In the data rows, the value 128 means zero.
Here are some points, each followed by its number:
[110 181 142 125 140 124 201 158 137 152 140 135 116 114 139 139 126 109 125 128 118 130 127 147 106 135 182 205 120 231 122 109] 0
[117 136 123 127 139 180 138 125 147 175 161 133 106 162 143 155 102 100 126 119 153 160 109 166 111 128 121 123 83 159 142 143] 1
[255 78 135 116 148 116 63 130 106 71 73 124 98 94 120 121 141 135 110 137 119 149 147 104 203 174 140 85 68 89 103 111] 2
[133 88 139 132 136 146 130 122 125 98 108 159 144 123 130 126 110 128 135 123 135 152 106 101 200 149 145 114 107 135 113 179] 3
[193 120 120 103 114 129 61 137 87 115 121 99 133 69 112 78 220 237 140 149 84 73 209 122 100 101 65 87 183 78 114 82] 4
[110 143 125 145 138 150 164 120 152 139 110 141 106 152 130 151 107 107 131 115 148 179 96 153 144 136 134 137 93 141 134 176] 5
[132 82 165 149 133 103 111 123 123 73 93 124 185 98 107 119 137 135 133 120 115 126 99 87 255 162 156 97 157 98 108 165] 6
[137 204 123 137 128 106 126 133 117 255 133 130 142 99 124 109 139 134 139 140 113 111 155 163 132 114 100 163 136 109 167 105] 7
[110 121 131 129 130 116 145 135 128 128 122 129 151 122 140 158 116 100 127 119 144 129 94 120 103 129 153 153 140 153 132 119] 8
[156 168 125 105 124 111 107 135 93 148 132 117 105 87 137 123 163 152 125 169 117 100 231 136 120 117 130 143 96 103 139 110] 9
[115 86 153 101 136 193 106 145 101 113 133 127 134 102 163 145 117 173 133 128 143 156 155 131 181 139 186 101 95 119 114 121] 10
[158 92 142 133 130 107 115 131 131 107 110 140 164 99 120 115 129 136 131 130 112 134 121 108 193 146 122 112 139 128 124 126] 11
[111 93 137 136 136 162 144 118 134 98 113 165 144 135 131 128 98 117 139 114 142 164 90 102 194 146 149 114 108 147 109 207] 12
[131 120 130 141 126 122 134 130 130 211 128 133 174 104 126 110 127 135 146 132 115 151 120 142 142 126 99 147 163 131 145 129] 13
[140 126 133 108 124 117 127 131 102 119 141 140 153 100 148 137 140 155 126 153 131 106 187 106 132 126 155 147 111 98 141 104] 14
Which point above is nearest to each new point? Its number follows each.
[105 101 114 96 103 96 83 117 83 76 172 104 137 80 105 92 151 179 137 126 100 77 105 97 81 103 92 95 255 77 119 81] : 4
[116 127 139 131 129 125 160 137 124 165 142 142 168 100 129 117 129 145 146 130 121 124 113 139 148 124 135 171 171 115 139 119] : 13
[125 190 119 137 128 108 130 128 131 255 125 129 127 130 125 118 127 113 131 130 129 125 120 162 116 118 101 151 117 126 168 119] : 7
[118 122 137 132 127 131 153 137 135 140 136 133 170 106 134 139 123 113 135 121 122 136 107 123 131 134 131 151 151 153 139 131] : 8
[89 135 144 102 128 147 179 143 122 74 168 142 158 112 155 166 120 118 129 125 138 109 140 114 172 130 219 159 120 166 104 140] : 8
[124 155 139 110 131 122 164 147 109 120 154 133 135 97 141 141 145 154 131 141 126 114 195 141 178 126 158 172 122 125 130 112] : 14
[129 255 112 148 148 109 136 120 130 157 107 133 90 124 145 120 124 110 113 137 121 91 124 136 78 116 109 172 76 99 149 104] : 7
[103 216 138 117 130 235 151 144 127 146 206 117 113 115 142 133 122 116 132 123 135 118 124 178 88 116 141 140 102 183 131 131] : 1
[93 95 132 109 127 251 189 126 121 102 194 130 129 151 153 156 94 111 136 106 164 138 80 147 80 122 154 118 100 214 118 167] : 1
[100 121 125 191 142 89 116 124 242 110 93 141 96 176 98 104 102 90 119 105 126 206 58 167 143 136 87 98 77 141 133 148] : 5
[232 91 126 107 133 109 62 131 97 73 96 115 103 86 121 110 170 173 113 147 110 122 176 100 160 150 119 89 89 83 109 99] : 2
[141 131 128 126 124 126 125 134 112 198 138 129 178 94 135 112 138 149 143 143 115 122 144 134 142 124 102 160 162 112 146 103] : 13
[137 225 118 142 127 96 113 135 123 255 131 121 140 98 120 99 141 122 137 141 108 104 139 178 124 110 82 163 136 103 182 92] : 7
[87 84 109 202 117 64 73 101 255 58 69 116 70 211 80 108 87 63 101 93 120 166 55 110 91 154 74 91 62 122 114 114] : 5
[126 118 138 122 134 159 155 136 122 134 140 135 148 111 138 147 121 132 133 125 131 145 127 130 149 136 139 133 121 140 135 135] : 8
